In the data rows, the value 128 means zero.
Here are some numbered points:
[126 132 145 150 140 129 121 121 117 112  14 121 119] 0
[127 148 171 173 155 149 133 116 107  89  94  99 108] 1
[118  98  93  87  93 106 124 146 165 173 165 156 138] 2
[ 85  75  64  70  97 255 146 173 186 189 175 158 117] 3
[136 140 157 149 137 126 137 124 107  92 106 119 119] 4
[122 135 134 116 120 112 104 118 129 128 134 150 141] 5
[126 111 116 114 107 115 126 126 151 140 138 137 133] 6
[130 134 134 130 130 119 114 127 125 115 123 140 127] 7
[ 56   6   0   3  36  97 170 227 255 255 232 180 126] 8
[134 134 133 128 118 117 117 114 123 134 143 136 139] 9
[171 135 152 153 255 125 115 124 110 115 105 115 122] 10
[ 52 141 148 159 149 141 133 118 116 104 104 111 116] 11
[137 133 123 119 113 115 116 127 126 135 142 139 155] 12
[130 128 109 115 109 115 117 117 133 143 145 147 137] 13
[143 163 171 180 158  89 112 100  98  86  85 101 123] 14
[138 148 138 139 123 118 120 113 121 107 121 125 137] 15
[118 122 122 110 120 118 114 122 122 142 138 138 136] 16
[118 113 105 102 102 115 129 144 154 158 152 142 133] 17
[136 151 158 162 134 122 120 119  93  93 103 115 113] 18
[102 133 160 187 170 172 158 140 100  91  88  85  86] 19
[137 156 171 157 145 199 113 113  99  92 104 112 131] 20
[122 131 129 116 133 129 128 127 121 117 124 119 119] 21
[138 151 157 168 156 142 131 106 101  83  86  98 118] 22
[ 94 136 169 183 193 183 162 141 113  80  68  73  74] 23
Which three points above are nearest to each new point by angle? Their numbers follow each, nearest first.
[137 146 140 134 118 113 120 113 106 131 136 122 153] 9 15 12
[123 141 149 152 144 137 125 113 107 105 106 115 132] 22 1 18
[131 131 117 120 110 111 126 124 139 142 147 145 137] 13 2 6
[134 143 156 158 201 136 120 106 107  93 107 113 121] 10 22 1
[131 147 173 171 169 153 143 120 106  91  85  81 108] 1 22 23
[124 144 156 151 146 141 127 116 106 114 112 115 117] 1 22 18
[134 140 151 137 131 125 107 102 116 112 120 128 141] 15 14 18
[113 128 134 135 122 124 127 127 120 114 121 126 129] 11 18 4
[153 160 162 157 149 125 123 105 101  96   3  61 138] 0 22 14
[120 146 172 182 170 169 136 129 101  82  83  84 106] 1 19 23
[132 140 141 150 147 132 132 115 107 101 106 108 122] 22 1 4
[141 141 138 131 117 215 106 111  21 133 134 142 141] 20 18 22
[ 68  43  31  54  85 116 171 208 219 213 189 156 102] 8 17 2
[130 151 154 160 150 135 127 105 115  97  64 105 123] 22 1 0
